In the rows, zero is written as 128.
Rotation paths and how fast each direction turns (deg/step)
Each turn is a multiple of 5 degrees from 10 to 175, or 0.
Each row of a path follows its step; steps can be skipped.
Path 1:
step 0: [134 122 122 125 136 121 128 134 121 129 126 119 137 115 126 116 117 136
 130 127 135 122 138 109 119 132 119 116 121 124 135 120 124 117 130 115
 132 139]
step 1: [130 106 114 134 131 130 125 125 125 126 144 131 135 130 128 136 134 125
 113 136 136 120 126 135 128 125 139 121 112 137 123 126 134 133 129 132
 142 131]
step 2: [109 130 116 114 127 135 139 141 134 136 128 130 135 138 117 126 127 120
 125 126 133 135 120 130 139 139 129 138 125 132 142 127 127 117 135 129
 135 135]
step 3: [122 121 133 114 134 139 117 121 128 136 128 123 128 122 130 143 113 126
 134 139 115 125 124 114 123 141 118 133 121 134 121 134 134 133 131 118
 125 125]
step 4: [132 118 132 139 134 139 131 143 131 114 128 107 137 127 125 130 133 123
 132 134 122 133 136 111 133 120 134 133 130 138 127 125 119 130 137 140
 132 122]
step 5: [134 118 114 120 137 117 121 133 117 130 122 119 141 129 128 123 122 137
 131 112 138 126 141 127 127 135 119 127 121 121 138 114 129 126 138 126
 127 133]
step 6: [127 112 111 129 128 134 122 126 127 119 137 141 131 126 128 129 123 128
 119 133 142 116 121 125 119 126 140 127 123 137 124 147 128 125 139 123
 132 134]
step 7: [115 131 130 125 125 132 142 136 140 133 122 127 139 127 119 135 129 130
 120 136 124 131 129 127 140 139 133 136 120 132 137 125 132 126 132 120
 143 150]
step 9: [134 123 123 132 133 140 126 136 119 124 136 115 134 121 115 126 134 127
 129 139 121 121 130 112 128 123 133 127 121 139 143 124 120 118 134 138
 124 115]
step 10: [136 109 121 123 138 127 124 127 124 133 133 124 146 130 124 132 118 125
 122 115 130 141 133 137 133 137 128 132 130 123 129 115 128 132 148 126
 126 132]
[131 131 131 122 133 128 128 127 126 127 127 129 131 129 127 127 121 129
 129 127 127 128 125 131 128 129 125 125 128 126 124 122 129 125 128 126
 129 132]
145
[132 126 128 129 127 127 132 132 125 127 125 124 126 127 131 129 130 126
 126 135 131 128 130 126 128 126 121 128 127 123 125 127 129 128 124 130
 130 129]
90
[134 127 131 128 128 132 125 127 128 126 131 126 125 126 129 126 127 126
 127 133 123 125 128 129 130 126 135 126 124 128 129 130 131 126 129 129
 126 132]
130
Path 2:
step 0: [128 146 137 118 121 139 135 120 130 121 124 129 124 128 133 135 128 123
 140 137 121 132 144 128 136 134 130 131 116 131 122 128 121 138 127 134
 118 120]
step 1: [132 110 127 126 143 131 123 114 130 125 121 141 139 121 125 121 126 136
 126 122 119 123 128 125 130 127 135 120 130 130 117 132 128 112 125 123
 125 139]
step 2: [123 134 130 134 130 112 124 136 121 139 120 133 116 134 142 129 138 129
 125 125 139 121 120 130 132 123 129 124 136 126 125 134 118 148 132 138
 127 130]
step 3: [122 124 125 120 120 139 132 143 126 120 117 111 119 120 133 130 113 123
 126 121 129 124 132 131 126 132 126 129 131 137 128 123 128 113 132 119
 140 125]
step 4: [134 121 120 138 116 125 125 115 127 128 134 135 134 142 118 133 136 111
 134 118 126 127 124 127 118 120 121 147 130 121 126 128 126 128 125 126
 122 123]
step 5: [142 139 138 130 126 127 120 139 136 132 137 133 119 122 129 121 128 133
 117 129 128 136 134 139 132 143 128 125 127 129 140 142 138 124 116 126
 125 132]
step 6: [121 129 132 125 125 137 129 113 113 133 131 117 141 138 120 121 123 122
 133 138 129 131 122 123 134 132 131 110 135 126 131 125 134 125 144 138
 126 126]
step 7: [133 123 114 134 139 130 142 145 134 123 140 142 140 127 139 142 120 133
 132 133 129 123 127 121 120 124 129 123 125 126 130 127 123 135 121 130
 129 133]
step 8: [130 135 129 112 133 114 126 129 123 118 115 126 124 127 119 113 126 131
 116 135 129 125 134 135 127 118 133 143 120 119 131 120 127 134 132 137
 136 127]
step 9: [117 113 131 131 133 134 133 124 132 135 140 126 123 115 140 123 148 121
 138 128 127 135 125 125 138 134 123 136 125 130 123 120 135 125 133 118
 134 126]
[128 127 129 131 126 129 129 133 130 130 132 129 127 130 130 128 131 130
 129 129 130 125 132 125 127 128 124 130 126 133 125 132 129 133 125 134
 128 128]
145
[130 129 129 127 130 128 128 125 132 125 128 132 126 129 128 121 131 126
 129 127 125 129 133 130 129 130 127 135 126 124 125 128 131 125 127 128
 124 129]
90
[129 124 130 128 124 126 132 130 127 123 128 124 123 125 126 127 130 128
 129 124 125 131 130 130 129 130 130 124 127 128 130 126 128 130 132 134
 125 128]
125
Path 3:
step 0: [124 136 129 125 129 138 124 126 132 123 115 120 117 137 132 120 133 124
 116 119 132 113 121 139 124 135 131 140 139 137 136 120 133 134 130 133
 112 137]
step 1: [120 129 124 123 129 139 120 136 134 137 123 142 105 128 132 130 128 141
 130 131 133 130 120 131 118 146 139 123 132 121 135 124 138 137 127 133
 132 134]
step 2: [133 110 134 126 134 115 109 137 130 135 124 134 128 133 135 125 129 132
 130 129 143 133 117 136 119 131 137 129 129 134 128 143 119 140 136 132
 126 132]
step 3: [124 118 130 132 124 116 116 125 126 119 122 131 111 143 130 128 135 130
 127 137 138 123 129 118 117 117 115 128 123 126 132 123 128 121 149 128
 129 138]
step 4: [116 119 129 145 129 132 121 127 133 127 122 136 130 123 134 134 131 122
 131 138 128 123 137 121 115 120 117 115 119 113 128 139 131 141 119 122
 132 133]
step 5: [137 129 134 141 138 129 125 122 112 116 122 120 134 121 131 121 130 107
 132 125 134 137 130 113 121 128 134 125 129 115 128 132 117 131 133 123
 126 125]
step 6: [125 123 117 123 125 131 140 113 136 121 119 125 119 128 109 119 121 117
 134 124 130 131 139 117 127 111 140 125 136 118 130 129 128 122 125 125
 125 135]
step 7: [127 120 135 124 124 139 131 114 135 139 119 123 133 135 134 118 135 122
 145 128 116 134 128 124 134 134 134 133 132 123 135 132 132 122 105 115
 124 128]
step 8: [131 120 114 121 121 140 133 137 119 127 117 123 130 125 130 134 132 127
 128 123 111 132 111 119 131 136 137 137 136 129 137 135 120 118 134 127
 114 129]
step 9: [111 130 114 120 123 126 121 140 134 142 130 130 126 138 127 134 122 111
 127 123 128 125 118 126 131 129 130 123 141 139 138 121 122 121 120 133
 127 141]
[123 127 129 131 131 129 129 125 128 125 128 125 129 126 125 130 129 131
 133 123 126 132 127 129 129 124 126 128 130 124 128 127 121 125 127 124
 129 127]
35
[124 129 129 135 131 129 124 131 127 124 131 128 130 125 129 127 129 126
 126 127 128 130 133 123 129 123 129 128 125 132 128 128 132 126 128 132
 129 128]
55
[126 126 125 128 123 131 133 130 125 125 132 125 123 131 127 129 125 127
 126 130 127 128 130 129 125 126 129 131 132 126 129 126 128 128 132 131
 133 131]
135
Path 4:
step 0: [133 114 129 132 130 111 117 117 141 137 128 131 126 137 129 126 137 142
 131 134 120 131 134 114 122 127 130 105 125 139 136 130 145 114 116 122
 125 132]
step 1: [127 146 134 123 131 125 131 114 112 117 135 115 118 130 130 116 124 115
 118 126 125 130 132 143 124 126 127 128 144 128 147 125 133 132 119 139
 112 136]
step 3: [125 123 131 130 139 145 138 144 128 126 127 124 131 130 101 128 126 130
 136 127 126 117 114 128 124 126 131 120 125 128 117 143 121 135 119 146
 141 116]
step 4: [149 119 113 125 132 122 112 149 119 147 126 126 134 123 136 125 132 119
 133 136 114 127 129 115 126 116 140 138 124 124 130 125 126 132 132 122
 124 134]
step 5: [136 132 128 120 122 125 116 125 135 122 154 136 117 120 125 123 119 124
 118 129 128 146 136 138 133 137 117 134 132 128 106 124 122 121 133 129
 119 115]
step 6: [117 122 123 119 121 121 132 131 131 109 107 125 133 139 143 138 131 136
 119 126 148 131 126 114 120 129 110 124 129 120 127 133 132 120 137 125
 121 130]
step 7: [128 128 139 147 131 132 129 120 140 115 112 131 118 123 116 135 128 119
 129 124 118 134 124 144 125 119 135 134 119 124 136 133 150 124 119 123
 141 137]
step 8: [134 129 129 125 122 125 135 120 131 137 135 113 131 125 145 130 136 123
 117 135 126 105 136 137 134 133 148 111 132 131 136 120 129 145 133 123
 142 127]
step 9: [127 138 128 133 119 139 146 129 122 139 150 150 127 131 123 124 130 140
 134 118 121 119 127 121 118 135 127 137 140 132 135 122 124 113 133 141
 127 130]
step 10: [116 128 127 122 136 138 123 132 120 132 125 112 139 129 118 123 137 134
 145 141 142 135 124 128 140 139 127 136 114 126 135 140 111 124 136 126
 115 142]
[125 132 129 125 128 125 134 128 127 128 133 131 126 127 131 129 129 124
 123 128 123 128 131 125 131 129 127 127 129 125 126 123 124 129 129 129
 125 130]
100
[126 128 124 131 125 120 129 129 125 132 123 129 128 130 132 127 127 127
 130 132 128 125 126 127 123 127 125 130 130 127 130 125 127 130 132 127
 130 127]
160
Path 5:
step 0: [145 129 138 125 123 120 130 137 116 113 117 118 125 122 135 120 117 127
 141 129 129 133 132 122 136 139 120 122 119 128 125 132 142 126 124 132
 126 125]
step 1: [122 140 151 127 128 126 117 130 118 118 132 122 125 117 130 120 132 124
 121 144 123 139 124 124 128 130 121 121 138 137 115 122 132 130 125 132
 132 123]
step 2: [140 130 136 135 139 113 130 122 128 115 131 122 124 120 132 139 118 131
 133 122 132 124 137 130 123 130 122 119 137 133 115 107 132 130 128 131
 138 128]
step 3: [117 134 134 133 127 127 124 129 128 111 113 124 126 125 139 125 124 110
 135 128 122 138 148 134 129 140 120 128 123 128 133 118 138 130 127 133
 133 130]
step 4: [133 123 138 123 126 125 115 134 107 129 127 126 125 121 132 123 132 130
 122 119 115 133 139 122 138 140 130 128 128 132 115 112 131 132 123 124
 139 122]
step 6: [132 137 118 133 142 126 123 126 128 121 130 121 133 118 142 126 133 121
 122 119 115 131 140 135 128 139 123 128 128 141 129 125 121 129 124 144
 143 136]
step 7: [142 130 129 120 129 112 127 144 123 118 118 123 138 128 132 120 133 126
 125 113 126 134 136 118 133 139 120 134 117 130 131 125 135 137 116 132
 125 118]
step 8: [132 134 145 128 137 119 113 123 122 127 131 111 129 116 128 122 142 117
 121 135 126 133 119 116 132 140 126 123 126 131 136 130 127 123 125 134
 133 122]
step 9: [152 134 132 128 141 117 128 133 128 113 130 116 133 117 130 129 120 136
 135 131 128 121 134 131 137 132 122 121 135 140 122 132 123 125 129 139
 133 126]
step 10: [125 143 143 130 138 125 128 138 142 115 121 130 140 123 136 114 130 117
 128 130 128 137 135 131 123 135 116 126 132 134 125 122 137 137 127 135
 125 123]
[134 127 123 130 129 125 128 134 126 128 125 127 130 131 127 132 123 131
 129 126 130 129 126 128 130 130 129 125 126 127 122 125 124 127 129 124
 126 127]
155
[126 122 129 129 126 129 128 126 131 127 125 127 127 126 129 126 131 128
 129 132 129 129 132 133 130 127 131 130 129 125 124 121 126 131 130 123
 129 130]
40
[126 127 123 131 130 126 129 131 126 130 127 132 126 128 130 121 130 125
 132 127 132 127 133 124 125 132 128 129 128 124 126 130 130 131 130 130
 127 128]
100
[130 128 129 122 124 124 130 127 131 122 126 128 128 127 127 130 125 132
 128 126 131 127 132 127 127 128 130 132 131 122 129 132 131 128 126 129
 125 126]
155
[129 129 131 128 129 129 128 129 127 127 125 134 130 128 130 128 132 129
 128 126 126 133 130 130 129 122 127 129 122 127 121 134 128 126 127 128
 130 126]
115
Path 6:
step 1: [131 135 125 122 129 128 148 124 144 132 128 132 125 130 114 135 125 130
 139 123 123 131 133 130 126 129 127 134 125 112 123 110 130 118 133 115
 127 123]
step 2: [129 141 123 123 136 126 138 123 139 125 138 131 127 126 125 118 141 133
 126 128 133 128 136 138 128 127 119 130 127 127 117 122 147 123 137 137
 123 144]
step 3: [128 128 134 135 139 130 143 122 138 143 122 124 135 121 129 130 129 128
 139 123 126 137 145 134 134 127 125 125 127 125 109 132 128 120 124 122
 120 133]
step 4: [131 118 137 120 140 125 121 122 139 130 129 124 119 115 125 122 135 134
 130 120 137 136 132 112 127 126 121 126 128 125 120 119 143 121 133 124
 121 137]
step 5: [123 129 133 124 141 136 128 125 136 125 131 134 132 120 129 126 134 131
 138 138 137 128 149 116 128 123 128 137 127 114 117 137 131 132 115 133
 122 123]
step 6: [129 116 130 124 133 131 121 133 139 135 118 129 133 132 133 125 141 144
 126 117 132 124 141 116 137 130 138 117 123 117 131 130 138 125 132 136
 123 127]
step 7: [140 127 127 119 142 130 134 132 137 138 131 121 124 130 125 128 129 130
 124 133 123 133 134 111 116 133 136 138 128 109 130 135 126 122 131 133
 126 115]
step 8: [127 127 115 119 127 129 126 128 148 127 134 131 126 140 130 129 137 136
 139 127 122 123 126 122 135 137 136 136 128 124 122 126 130 118 132 149
 117 128]
step 9: [131 141 120 121 136 125 132 126 142 139 127 133 131 136 131 130 127 134
 135 125 124 137 133 135 125 132 142 137 130 113 124 137 129 129 149 118
 126 132]
step 10: [133 127 129 121 132 123 123 130 146 134 135 126 125 138 122 127 129 139
 129 123 120 127 131 137 123 120 110 129 141 119 116 122 126 113 139 132
 118 133]
[123 128 128 127 127 129 126 127 130 123 126 133 131 129 129 129 128 129
 129 130 128 128 132 134 126 129 128 129 126 122 130 126 132 135 130 129
 131 130]
100
Path 7:
step 0: [128 121 128 138 127 138 134 127 125 119 132 131 133 143 135 110 127 138
 138 132 122 116 127 136 120 133 127 122 133 139 137 136 132 132 120 126
 125 135]
step 1: [118 128 129 129 135 123 134 118 124 127 127 132 139 133 131 130 122 134
 120 117 125 123 131 123 111 137 121 139 124 126 118 141 132 144 129 140
 124 124]
step 2: [117 133 122 139 135 120 111 126 129 134 129 131 125 124 117 131 127 130
 125 122 131 150 128 126 126 132 130 125 132 138 126 125 128 148 122 127
 129 130]
step 3: [136 132 124 129 132 139 113 127 143 126 135 128 115 126 120 124 124 138
 130 136 135 136 121 128 128 125 116 137 131 126 127 142 124 124 127 123
 139 130]
step 4: [128 135 127 127 137 118 125 136 128 126 121 120 126 126 134 124 125 132
 121 124 131 124 119 127 123 136 118 137 123 121 139 125 106 109 133 128
 131 121]
step 5: [128 133 117 123 113 129 132 131 120 127 122 120 137 128 129 133 123 128
 133 128 140 139 126 122 119 123 136 128 133 144 136 117 124 114 135 134
 124 123]
step 6: [137 125 124 132 117 123 139 113 135 119 125 120 137 128 112 133 126 123
 136 123 123 133 123 124 130 120 132 122 118 122 121 131 139 115 125 132
 138 130]
step 7: [136 123 127 119 132 118 135 132 120 131 128 125 127 121 121 114 136 125
 136 121 119 125 131 119 139 129 128 129 123 120 123 121 128 132 143 128
 135 146]
step 8: [131 119 117 131 123 132 146 135 122 135 128 130 116 129 133 122 142 127
 131 136 130 129 141 141 128 136 129 132 122 138 132 129 132 132 132 115
 134 128]
step 9: [126 127 126 130 127 131 134 108 127 129 128 127 135 125 140 132 140 123
 110 127 141 119 130 137 135 131 114 129 127 123 116 131 134 131 130 119
 123 119]
[128 129 126 133 124 125 124 127 128 132 129 127 125 132 123 129 127 125
 125 128 130 127 125 122 133 125 128 128 130 126 128 129 133 128 126 128
 126 130]
95
[128 121 128 127 125 129 125 124 126 128 123 130 129 127 131 127 132 126
 127 129 126 125 130 128 127 131 131 131 125 130 126 126 131 125 126 126
 127 136]
40
Path 8:
step 0: [144 128 130 123 145 133 133 116 128 110 116 131 132 117 125 116 125 132
 131 144 136 111 129 117 128 127 114 127 129 129 132 116 129 122 130 130
 124 127]
step 1: [145 111 132 135 127 133 125 127 132 121 123 141 122 132 134 110 112 134
 141 133 135 129 124 126 133 129 129 130 123 129 124 115 140 134 114 131
 138 122]
step 2: [123 118 123 132 113 125 131 130 124 121 123 122 125 124 145 117 121 122
 115 142 140 131 122 118 128 126 123 124 127 135 118 111 123 118 117 134
 135 119]
step 3: [116 129 126 126 120 126 118 137 139 125 119 131 129 127 123 110 121 118
 128 133 143 120 117 125 135 132 128 130 126 119 132 107 129 117 144 135
 126 129]
step 4: [139 135 121 126 137 122 120 134 134 124 130 136 116 113 129 116 119 124
 131 124 132 134 135 111 129 132 145 134 128 122 126 111 113 127 135 134
 139 125]
step 5: [136 135 136 126 140 144 121 123 132 127 128 131 145 114 136 120 131 133
 118 141 131 123 138 107 131 125 125 129 130 122 123 111 133 123 125 132
 136 127]
step 6: [135 117 142 126 138 131 108 124 145 126 127 125 126 134 134 125 114 134
 126 128 138 125 116 122 143 130 125 135 136 131 116 115 134 134 119 128
 130 124]
step 7: [126 116 125 124 128 119 133 129 127 114 131 119 133 135 135 123 107 119
 118 135 133 133 141 118 142 136 130 125 137 138 121 112 123 127 126 139
 124 124]
step 8: [131 121 134 121 109 119 121 126 130 116 129 130 137 126 111 122 126 119
 125 140 139 125 133 117 137 117 133 129 130 121 129 112 140 130 142 135
 130 123]
step 9: [139 119 133 118 125 123 128 128 128 128 114 129 119 112 134 116 129 130
 127 114 139 133 129 115 125 126 142 134 139 124 117 117 130 137 141 138
 130 126]
[129 125 127 129 132 127 130 132 127 132 126 129 125 129 132 126 126 125
 130 125 125 133 130 130 131 127 131 128 133 129 133 126 126 132 126 127
 131 127]
135
[133 129 124 123 131 129 126 127 132 131 126 133 130 125 128 127 129 132
 127 125 126 125 130 127 126 125 125 127 131 125 127 131 124 127 131 128
 131 129]
70
[128 126 124 132 126 131 132 133 127 128 126 131 130 128 131 127 129 130
 133 133 132 125 124 127 126 127 132 130 129 130 127 131 125 128 131 127
 129 127]
40
[127 125 131 133 127 127 131 124 131 133 128 128 129 125 132 126 133 133
 127 128 129 131 129 128 125 129 128 128 128 125 124 127 133 130 125 128
 133 128]
90
Path 9:
step 0: [128 121 135 124 115 124 151 129 144 132 111 135 126 129 129 121 135 133
 120 147 129 125 140 139 131 130 121 135 131 127 138 131 105 127 123 133
 127 124]
step 1: [128 130 127 130 110 125 122 123 133 137 129 136 128 129 128 127 146 138
 117 132 128 133 138 120 126 126 118 122 130 135 139 150 112 131 142 115
 114 112]
step 2: [139 127 131 126 130 122 121 142 127 132 130 145 128 149 124 141 123 120
 135 134 143 139 138 125 129 121 116 132 124 138 137 145 116 121 127 116
 125 123]
step 4: [141 127 112 148 147 138 133 139 129 147 131 126 135 138 124 125 124 132
 132 127 129 126 118 121 118 137 117 136 135 129 141 135 132 136 125 131
 139 135]
step 5: [130 142 107 134 135 135 121 125 126 138 117 128 124 129 135 116 124 118
 112 138 120 127 120 131 115 141 120 130 128 130 123 125 130 119 118 121
 152 122]
step 6: [128 130 115 124 130 134 145 121 141 121 104 124 122 126 110 115 125 124
 120 140 132 121 133 120 112 120 134 137 141 131 131 127 125 125 131 120
 141 131]
step 7: [124 142 122 108 129 133 113 117 136 126 121 126 121 114 117 118 138 141
 126 139 143 129 131 125 126 128 128 136 126 132 130 139 132 136 145 111
 135 124]
step 8: [134 124 133 119 130 133 124 132 130 136 127 124 123 128 116 133 120 137
 133 133 145 127 146 138 140 115 134 125 113 142 133 130 133 119 131 104
 140 134]
step 9: [128 132 143 135 133 127 127 132 136 134 132 136 120 118 124 123 116 139
 111 108 144 119 118 137 144 130 131 125 122 132 132 134 130 119 134 113
 126 138]
step 10: [134 126 139 145 139 122 133 142 118 139 119 119 126 114 125 128 115 145
 137 132 135 115 124 129 140 145 120 128 131 123 136 139 124 118 125 132
 130 129]
[133 130 129 132 127 126 126 127 128 131 127 128 131 127 129 129 124 128
 128 125 125 130 126 131 129 130 129 128 131 120 133 128 130 126 128 129
 131 134]
60
[124 127 126 127 122 125 127 122 131 131 123 126 127 127 127 129 128 125
 126 131 127 128 130 128 128 127 123 133 130 130 128 124 131 130 130 131
 130 129]
55
[131 127 129 125 133 135 126 123 130 126 127 127 127 129 124 127 127 128
 127 127 124 127 126 131 123 124 129 127 126 128 127 131 131 129 128 133
 133 125]
40
Path 10:
step 0: [133 132 132 126 113 122 139 122 142 128 119 131 129 130 139 134 118 134
 130 128 122 128 120 124 139 123 126 127 120 128 112 131 130 112 131 133
 137 117]
step 2: [123 140 135 123 131 117 136 137 122 135 113 124 134 120 137 128 129 140
 129 126 137 140 118 127 125 136 143 127 127 119 125 117 126 125 135 119
 125 123]
step 3: [144 130 136 136 125 121 116 134 134 136 112 132 130 128 130 121 119 128
 137 128 128 131 129 122 143 117 120 115 126 128 125 131 128 126 117 116
 119 128]
step 4: [131 131 128 113 135 143 128 120 129 131 133 127 142 131 144 138 117 129
 121 122 135 125 131 129 132 127 117 130 129 126 123 120 123 112 130 113
 126 124]
step 5: [137 119 133 130 116 126 143 135 141 134 122 136 131 122 134 134 123 144
 126 140 131 139 123 141 125 136 126 125 127 130 123 126 126 129 118 127
 139 120]
step 6: [127 132 127 116 120 132 129 142 127 127 118 126 116 142 136 124 111 125
 128 127 136 126 121 126 128 133 128 113 125 121 136 120 135 133 124 123
 114 119]
step 7: [127 123 132 135 144 121 123 136 116 133 119 133 135 125 131 130 128 130
 126 131 138 143 128 140 132 123 126 130 130 127 134 111 131 115 130 113
 123 123]
step 8: [136 129 135 113 129 133 130 125 142 126 112 127 128 117 132 134 125 131
 140 132 130 128 147 127 131 126 128 118 135 130 122 131 135 123 114 114
 128 128]
step 9: [132 113 132 123 126 138 128 137 135 128 131 121 129 139 138 136 116 126
 117 124 134 138 131 126 133 136 103 130 131 136 132 126 128 130 130 124
 130 120]
step 10: [128 125 123 127 125 142 141 140 121 136 125 144 128 128 132 130 131 139
 131 133 133 128 128 142 116 137 131 127 142 118 137 121 137 128 122 123
 130 121]
[126 123 132 123 129 127 130 125 130 125 129 128 127 127 127 133 133 131
 125 128 131 125 129 127 128 128 124 123 126 126 127 128 122 130 127 130
 131 125]
90
[127 124 128 126 130 128 123 127 131 127 128 127 126 130 129 125 121 129
 128 129 128 123 124 122 128 127 125 127 127 131 132 125 129 130 128 129
 129 133]
135
[127 131 129 123 128 128 130 126 126 126 135 123 126 126 130 127 125 124
 127 131 125 127 131 127 129 131 128 125 130 124 127 126 128 131 129 124
 123 128]
155
[127 126 130 133 131 128 129 127 125 125 130 129 130 124 130 128 127 133
 127 126 123 129 128 125 125 132 132 126 131 126 129 123 128 124 126 127
 133 128]
135
